In the data rows, 128 means zero.
Some points, one per row:
"157 118 104 76 67 130 142 150 124 100 141 142 169 122 133 131"
"178 150 139 163 127 105 90 182 132 163 120 113 84 99 73 106"
"102 154 124 86 71 150 195 101 128 71 170 139 132 129 174 138"
"134 127 124 182 79 147 104 175 83 127 142 143 92 139 141 115"
"147 141 135 98 142 127 141 97 140 125 129 129 151 111 92 140"
"167 135 130 88 134 99 128 131 157 137 120 114 147 103 82 132"
"152 133 128 132 125 135 115 148 138 142 114 121 114 105 113 101"
"123 128 131 115 136 130 145 109 138 127 125 120 141 123 137 131"
"126 113 133 146 126 147 139 87 92 114 141 149 168 156 112 155"
"147 127 112 71 121 114 137 138 163 123 110 120 154 108 129 119"
"146 143 130 91 105 108 152 127 140 117 143 117 145 119 114 145"
"95 137 134 153 159 140 108 134 133 140 118 126 68 125 151 93"
"134 113 105 92 84 86 129 178 142 122 128 119 145 132 162 141"
"169 142 143 171 137 118 104 136 116 155 130 121 121 112 67 130"
"139 156 132 142 112 135 109 186 146 136 126 118 45 93 136 76"
"136 140 131 115 134 84 152 129 169 142 119 90 136 110 133 147"
"148 133 118 106 67 87 155 166 145 118 147 106 134 124 144 154"
"133 57 92 116 57 138 105 150 68 104 137 167 207 184 165 165"
"138 116 119 167 115 102 84 204 124 156 115 114 85 127 135 113"
"95 92 123 175 132 151 105 127 82 126 127 151 131 171 156 133"
"99 116 121 102 135 114 151 116 147 122 123 119 154 142 166 145"
"210 131 140 196 79 137 101 157 81 145 131 133 132 104 50 135"
"154 158 142 108 147 110 138 117 155 136 128 109 128 102 87 129"
"138 156 117 55 80 118 175 132 165 94 147 115 125 100 145 122"
"136 111 129 155 109 152 112 119 74 115 152 165 149 159 108 149"
"136 117 125 162 114 117 96 162 98 135 138 142 109 145 116 138"
"115 139 133 137 135 116 125 147 142 140 126 113 88 121 138 117"
"70 101 135 144 210 116 147 61 145 146 105 115 167 162 153 166"
"98 116 124 92 175 106 149 93 167 131 110 109 165 135 149 148"
"131 82 126 187 103 169 99 103 14 102 176 202 176 199 87 185"
Here are 12 more points, each followed by its number:
"138 130 137 150 139 145 131 106 112 134 120 136 143 122 105 128" 0
"212 159 131 112 60 102 140 147 113 114 157 138 150 100 48 156" 1
"121 143 128 105 151 107 141 132 172 139 104 102 114 111 142 117" 2
"87 131 132 140 138 157 147 98 116 109 140 137 116 144 161 126" 3
"112 136 144 134 157 129 141 80 127 126 143 124 132 138 114 147" 4
"113 110 132 173 199 174 95 86 123 155 80 132 131 130 133 94" 5
"147 169 130 49 67 115 187 134 164 91 156 111 127 97 136 124" 6
"157 148 128 159 63 150 126 168 96 115 150 137 92 112 121 109" 7
"133 125 129 154 137 108 107 159 136 155 113 109 114 119 123 122" 8
"120 116 130 165 147 132 107 131 116 146 116 127 119 136 135 123" 9
"142 120 121 135 90 171 140 123 104 110 128 147 142 124 133 111" 10
"155 148 130 91 145 128 142 90 148 128 130 125 161 110 81 136" 11
Which of these numbered points is nearest to each point below by angle, seen from the average point of the first points? Its number follows each.
"121 105 125 112 184 147 96 109 137 143 95 145 144 132 119 105" > 5
"134 125 127 147 131 111 116 147 139 144 117 116 120 125 130 129" > 8
"166 152 126 152 29 155 129 191 90 104 158 140 84 109 125 101" > 7
"124 146 126 88 107 128 149 133 144 106 145 130 115 119 132 116" > 6
"119 99 116 142 112 149 109 131 94 117 129 155 147 144 142 129" > 10
"198 152 129 214 51 176 86 206 90 147 114 126 47 74 109 42" > 7
"176 149 145 142 95 110 130 130 106 123 164 126 135 127 68 162" > 1
"128 142 125 105 147 74 154 127 185 143 112 80 137 113 135 148" > 2
"83 126 134 150 146 160 139 90 102 108 143 148 116 155 157 132" > 3
"107 111 120 112 191 148 100 105 136 144 95 147 141 135 131 108" > 5
"137 127 128 147 134 109 116 152 134 148 122 112 116 124 121 126" > 8
"122 105 116 113 146 119 116 126 137 137 108 129 152 133 141 130" > 5
"147 138 137 155 119 141 133 115 113 129 128 132 133 124 100 131" > 0
"93 115 133 184 157 147 92 135 95 138 128 141 93 156 144 124" > 9
"131 140 124 144 95 131 105 177 115 122 143 133 73 122 127 106" > 7
"121 144 138 99 143 105 146 125 171 136 118 92 115 110 139 120" > 2
"142 111 127 158 94 148 108 122 66 112 156 167 150 159 102 153" > 10
"97 130 143 108 195 129 150 57 151 126 130 131 148 147 134 150" > 4
"165 157 129 179 32 158 120 195 86 114 157 145 64 112 124 97" > 7
"142 132 119 102 97 110 141 138 142 121 127 121 142 120 134 131" > 6
"100 118 135 153 178 131 114 110 130 147 112 126 124 140 135 127" > 5
"175 146 133 108 92 114 143 125 126 117 150 131 154 116 73 157" > 1
"69 111 141 172 240 139 115 75 139 163 89 113 120 151 141 129" > 5
"135 127 114 111 68 128 120 190 114 108 149 142 104 133 149 117" > 7
"163 114 117 164 136 123 57 209 127 171 83 118 77 91 113 72" > 8
"158 145 125 132 68 124 128 167 109 116 150 132 111 121 119 129" > 7
"164 141 136 122 99 110 137 125 115 117 156 131 140 126 73 161" > 1
"125 118 133 183 147 127 106 127 105 148 124 127 123 142 114 134" > 9
"69 112 149 150 212 146 154 27 128 132 115 123 170 161 140 164" > 4
"134 146 120 90 69 93 159 162 155 107 150 109 121 120 152 141" > 6
"136 115 121 163 119 104 89 191 119 153 119 117 99 133 132 121" > 8
"121 132 158 214 181 141 124 67 95 155 129 125 133 148 89 156" > 0
"75 119 139 94 218 124 176 18 167 132 113 110 187 143 142 163" > 4
"175 127 121 121 100 107 129 147 136 136 122 116 149 107 92 139" > 1
"123 143 131 111 139 113 142 134 155 134 122 105 114 116 145 122" > 2
"163 159 139 140 95 166 122 138 110 109 147 154 90 100 94 91" > 7
"167 144 139 169 126 114 100 158 122 155 124 116 97 108 80 116" > 8
"154 118 126 90 168 120 121 92 145 136 115 133 171 121 81 137" > 11
"108 126 165 252 199 138 121 56 73 159 129 130 139 167 78 183" > 0
"123 119 139 152 135 146 132 80 96 122 143 149 165 153 105 159" > 0
"136 107 110 124 72 145 116 160 92 106 138 155 140 144 146 127" > 10
"113 128 121 106 132 118 128 149 149 130 120 118 110 122 153 111" > 2
"102 144 144 136 189 146 131 95 153 140 110 111 107 109 132 102" > 5
"137 130 151 123 220 132 109 68 147 158 101 127 151 118 62 128" > 0
"102 105 117 154 131 140 108 143 113 132 117 135 116 148 167 120" > 9
"91 109 137 142 182 155 148 33 108 120 128 147 188 165 129 169" > 4
"85 103 138 146 188 160 148 27 103 124 126 148 187 168 129 168" > 4
"138 120 129 100 149 124 127 103 138 128 125 134 157 127 103 136" > 11
"134 133 115 87 94 99 130 171 147 112 142 127 119 127 140 128" > 6
